(in the rows, 128 means zero)
Each named turn below is shown by a few rows before and after it. Which turns, in which order, take the first row of each later pair to the second? The first pair is answered.
turn X:
[134 127 132 138 147 102 112 123 151 100 169 124 153 116] |-> [126 128 136 140 144 104 116 126 155 111 168 122 159 111]
[120 127 131 121 133 111 133 123 122 127  90 140  91 173] |-> [115 124 134 117 134 103 124 115 128 129  88 139  91 164]
[117 151 125  82 111 136 174 146 107  86 110 129  75 123] |-> [119 143 124  77 116 131 165 137 110  79 108 130  72 116]
turn M:
[119 148 121 105 135 117 128 126 138 124 111 130 119 120] |-> [135 129 105 121 139 119 120 120 142 111 135 117 129 110]
[143  98 131 103 162 103  70 109 135 129  98 145  86 151] |-> [ 98 136 142  81 132  84 121 100 127 120 101 132 107  71]
[140 103 154 152 140 115  80 122 159 205 121 131 140 154] |-> [ 92 140 168 128 111  97 130 113 151 198 116 122 156  85]
turn Q:
[131 139 132 105 112 111 161 116 126 113 110 133 111 117] |-> [148 130 124 110 115 121 158 120 123 101 111 133 106 132]
[130 147 137  85 117 145 181 130 117 118 131 139 161 102] |-> [136 140 145  66 131 122 150 111 119 113 107 159 134 112]
[137 190 151 125 119 142 166 124 136 145 158 144 149 148] |-> [130 189 165 101 133 116 134 102 140 147 131 164 128 147]

Each pair is 2 to 4 turns apart.
[ 53 145 158 142  95 141 123 130 133 170  96 155 114 167] |-> [ 65 126 148 179  89 149 117 135 139 183 127 135 147 155] : M, X, M, Q
[145 108 105 125 145 100 101  75 102 130 121 160  85 124] |-> [152 113 103 180 128 154 130 120 109 174 157 142 127 161] : Q, Q, X, M
[174 127  74 126 108 197 159 168 114  73 151 110  80 207] |-> [ 84 163 158  44 106  79  94  96 147 144  57 150  69 117] : Q, Q
[141 113 104 160 141 125 156 134  91  59 172  87 147 102] |-> [137 104 135 106 170  74  84 101 102  78 102 137  96 130] : Q, Q, M
[131 146 105 167 105 155 163 145 127 118 174 124 161 114] |-> [ 97 184 137 130  99 153 177 147 122 139 136 149 145 127] : M, M
[122 148  86 155 111 172 219 164 117  54 178  96 142 110] |-> [151 142 103 119 152 178 161 170 124  73 120 148  74 236] : X, M
[104 151 139 135 123 136 128 137 123 134 115 124 135 137] |-> [112 136 140 141 130 130 105 128 127 138 111 129 132 147] : M, M, Q, Q
[143 102 117 139 144 120  89 117 135 135 126 128 137 138] |-> [101 146 141 118 120 115 131 117 131 153 104 136 142 114] : M, Q, Q, Q
[104 147 133 125 115 127 169 145 147 117 167 113  99 115] |-> [140 106 115 141 143 126 124 138 154 105 172 115  89 148] : M, X
[151 128 107 106 138 161 166 145 105  79 123 135 114 166] |-> [149 127 100 112 134 157 176 142 103  69 132 126 126 146] : M, M
[153  82  98 122 164  75  86 115 132  89 128 104 110  83] |-> [ 91 138 136  95 129  70 139 127 134 130 106 108 128  42] : M, M, X
[121 110 123  82 186 133  83 137 135  92  97 141  72 138] |-> [107 149 131 107 155 195 158 188 129 116 120 129  96 172] : Q, M
[102 141 152 107 112 177 176 163 129 168 107 154 120 179] |-> [147 108 116 130 131 196 161 165 122 131 137 138 117 200] : M, X, M
[101 186 125 124  75 184 226 160 102  92 148 136 139 133] |-> [124 175 141 117  97 194 187 172 114 117 120 168 111 216] : M, M
[153 115  86  71 156 142 124 120 128  95 113 102 109  69] |-> [137 133 106  48 157 139 131 121 129 113  86 120  96  87] : M, M
[ 86 150 167 150 123 139 154 142 170 199 140 132 150 122] |-> [132 116 126 188 134 165 150 156 162 160 180 108 157 134] : M, X
[119 154 169  96 160  96 117 112 116 117  94 170  80 155] |-> [122 136 134 129 138  94 154 101 107  73 156 119 131  57] : M, Q, Q, Q
[153  82 111 157 157 137  62 115 145 153 137 141 115 164] |-> [136 105 131 148 150 148  79 129 145 176 120 153 110 186] : M, M, X, M
[100 149 129 120  96 151 175 137 126 127 141 125 148 122] |-> [114 136 120 130  98 151 170 135 125 120 157 115 155 113] : M, M, M
[136 161 110 145 108 152 185 134 106 108 141 117 142 102] |-> [155 138 108 107 144 119 127 107 107  80 101 149  89 136] : Q, Q
[123 134 122  98 147 113 120 103 127  69  83 148  81 160] |-> [151 117 103 129 151 143 125 117 123  60 114 140  90 184] : M, Q, M
[112 130  96 126 101 129 156 121 125 114 168  96 166  78] |-> [ 87 138 125  93 112  94 122  96 135 140 126 119 146  71] : Q, X
[171 136  95 114 145 166 154 151 104  78 122 131  81 223] |-> [165 135 109  90 154 136 121 134 107  81  94 146  64 218] : Q, Q, Q
[ 90 133  98  97 127 103 145 114  92  53  92 158 107 108] |-> [ 85 128 128  92 144  88  97 107 112 103  64 175 102 135] : X, M, M, X
[100 158 146 130 113 173 199 163 114 130 154 113  99 204] |-> [ 77 169 174  87 125 134 165 135 122 143 106 142  73 199] : Q, X, Q
[159 107  99 135 126 127 132 127 129  95 113 126 117 118] |-> [147 119 119 119 131 119 116 120 134 119  84 146 103 136] : X, M
[134 136 133 178 118 184 143 141 111 170 145 126 136 187] |-> [109 165 145 141 115 176 164 139 101 156 119 145 111 191] : M, M, X, M
[169 112  76 144 126 175 159 148  97  87 170 112 127 142] |-> [135 151 123  77 131 147 139 135 101 115  94 168  72 189] : X, M
[143 152 148  78 149 124  88 119  97 102  76 158 143 133] |-> [122 171 150 117 113 157 148 148  97 130 113 125 198 101] : Q, Q
[ 82 155 135 164  68 125 168 137 139 159 147 122 166  79] |-> [147 116 113 191 102 170 127 161 144 163 154 138 136 193] : Q, Q, Q, M
[ 86 130 152 116 115  91  88 116 137 171  83 136 121  81] |-> [126  92 114 179 114 124  93 132 139 156 145  98 163  73] : X, M
[136  92 131 118 138  94  90  95 129 140 113 189 126 141] |-> [112 116 134 160  99 131 150 125 128 169 154 154 181 103] : Q, Q
[128 137 129  89 158 102 113 123 119 124  89 132 126 135] |-> [118 151 125 123 129 133 162 150 114 139 126 104 168 113] : Q, Q
[110 127 153 110 141 102  88 114 148 158  97 145 115 127] |-> [100 134 156 107 130  99 105 112 144 153  99 141 122 109] : M, M, M
[124 113 165  92 127  91  69  96 141 138 102 124 125 110] |-> [134  93 147 133 117 101  76 100 144 140 141  97 162  85] : X, M
[153 127 131 143 138 118  98 147 155 149 143 133 124 173] |-> [137 140 124 155 115 125 141 153 145 137 173 106 155 121] : Q, X, M, M
